The rows below fall into families. The same turns and mirrors carry the whole set onto itself and the rows of a family onto each other. For each named row, which other rows are in its family? Write them in the order they are listed.
These 15 rows form 3 families of 5 rows each.
k_511: -1 -17 21 -5 9 -23 -10 -13 14 4 -36 -47
k_731: -7 29 -10 -21 33 3 -41 -16 26 3 -49 2
k_610: 4 -25 36 -13 8 0 5 -27 -22 -17 -12 2
k_719: 1 32 36 3 5 27 -2 -20 2 10 -3 19
k_701: 9 19 25 -7 16 -13 7 8 -20 -1 -32 25
k_198: -10 11 16 33 6 -11 -3 -19 -21 2 -36 3
k_265: 10 15 12 1 -8 31 6 -4 34 -17 -22 -22
k_531: -6 4 2 -24 40 29 -27 -17 18 4 -28 -46
k_70: -6 38 8 4 15 10 -57 -27 -2 -10 -40 -23
k_720: -1 31 4 -19 23 40 18 -3 9 -2 -41 -5
k_528: 32 32 9 15 41 12 -14 -2 10 -2 -35 -10
k_723: -21 5 26 -21 -16 18 -33 0 -14 -20 -1 -13
k_432: 5 -15 16 -46 26 -14 -17 -25 6 -16 -49 -24
k_143: -16 -19 10 -20 23 -16 -53 -18 2 0 -12 -5
k_21: -24 8 40 -49 -1 -1 -18 -19 -11 8 -15 6

The rest of the family of k_701: k_731, k_720, k_432, k_21
The rest of the family of k_198: k_511, k_265, k_70, k_723

The rows below fall into families. The same turns and mirrors carry the whole set onto itself and the rows of a family onto each other. For each named row, which other rows are in its family? Write them in the order they are listed.
These 32 rows form 4 families of 8 rows each.
k_227: 8 22 -11 3 11 2 -33 38 40 42 14
k_960: 12 18 30 10 -11 2 -31 14 36 24 -34
k_722: 15 6 7 20 -27 0 -33 32 44 28 16
k_881: -18 7 12 -3 -1 31 -23 0 51 -26 -3
k_423: 4 2 27 -7 23 15 -39 29 38 6 -26
k_760: 4 41 3 -42 8 2 -17 27 16 19 -32
k_317: 20 24 7 -24 -11 1 -25 46 20 32 35
k_693: 20 28 32 -29 -4 19 -13 23 18 2 -37
k_235: -10 24 8 8 25 11 -25 15 30 26 -26
k_868: 17 29 35 -33 12 -4 -26 50 24 13 -10
k_592: -13 41 23 -45 -2 18 -14 -7 29 -14 -9
k_123: -12 22 -31 -23 -5 6 -26 32 46 7 36
k_967: -20 2 -1 0 -19 7 -25 30 43 -15 34
k_128: 24 25 4 3 -31 8 -34 4 46 42 10
k_587: -36 -3 11 -11 5 13 -30 8 24 -8 -8
k_658: -26 28 -14 -48 7 8 -18 21 30 -14 -3
k_358: 12 10 -13 -33 -29 15 -25 39 44 -9 35
k_340: -26 10 24 -25 14 5 -23 35 28 -24 0
k_855: -18 6 -10 1 -32 15 -30 -3 46 3 25
k_866: 32 4 6 -13 -3 6 -40 52 41 29 10
k_613: 4 40 5 -31 -42 10 -14 4 54 -16 18
k_8: 27 49 -10 -19 -23 4 -12 25 25 40 -5
k_709: -1 44 -22 -5 -35 18 -4 1 39 11 17
k_808: -9 18 8 -46 -15 23 -12 20 29 -34 -6
k_593: 46 32 17 -1 -26 19 -16 26 34 28 -2
k_446: 14 22 -1 6 -35 30 -15 7 55 -3 28
k_223: -4 36 0 -42 -23 14 -12 16 32 -9 42
k_351: -1 6 24 -16 17 2 -33 40 9 27 -10
k_953: 35 42 14 -32 -26 -2 -21 38 43 18 22
k_615: -11 29 25 -18 -19 12 -19 -9 42 -17 -30
k_824: 19 39 31 -21 -2 9 -28 0 30 30 -29
k_153: -29 32 -5 1 -1 22 -9 -8 36 -7 -12

The rest of the family of k_123: k_227, k_760, k_235, k_658, k_8, k_709, k_153
The rest of the family of k_223: k_317, k_592, k_128, k_587, k_855, k_351, k_824
The rest of the family of k_808: k_881, k_423, k_693, k_358, k_866, k_593, k_446

The rows below fall into families. The same turns and mirrors carry the whole set onto itself and the rows of a family onto each other. For each named row, which other rows are in its family? Write them in the order they are listed.
These 15 rows form 3 families of 5 rows each.
k_595: 16 36 32 -10 22 -21 15 -31 30 38 21 22
k_822: -7 3 37 15 27 8 -29 -10 -28 12 38 7
k_439: 11 23 10 10 36 22 -21 -18 -1 -36 27 24
k_984: 12 8 49 -29 31 -3 -2 -30 -22 31 7 -5
k_42: 5 21 51 -28 43 7 -6 -23 -25 32 -5 16
k_819: -4 6 47 17 40 17 -19 -20 -38 26 31 20
k_705: 17 21 25 -13 21 -22 24 -49 26 24 19 8
k_380: 16 25 23 2 29 24 -26 -24 15 -31 18 43
k_748: 40 8 9 15 58 13 1 -50 16 -12 5 36
k_713: 20 28 54 -35 34 5 9 -25 -13 35 14 10
k_578: 6 23 28 19 24 33 -17 -20 2 -25 37 37
k_369: -17 4 41 26 29 10 -30 -19 -19 17 32 32
k_274: 30 17 26 3 33 -19 23 -46 30 35 28 23
k_323: 37 9 7 19 59 -10 -9 -51 20 11 0 35
k_589: 26 11 -5 19 55 -7 5 -55 17 -8 9 23

The rest of the family of k_369: k_595, k_42, k_380, k_323
The rest of the family of k_578: k_819, k_748, k_713, k_274

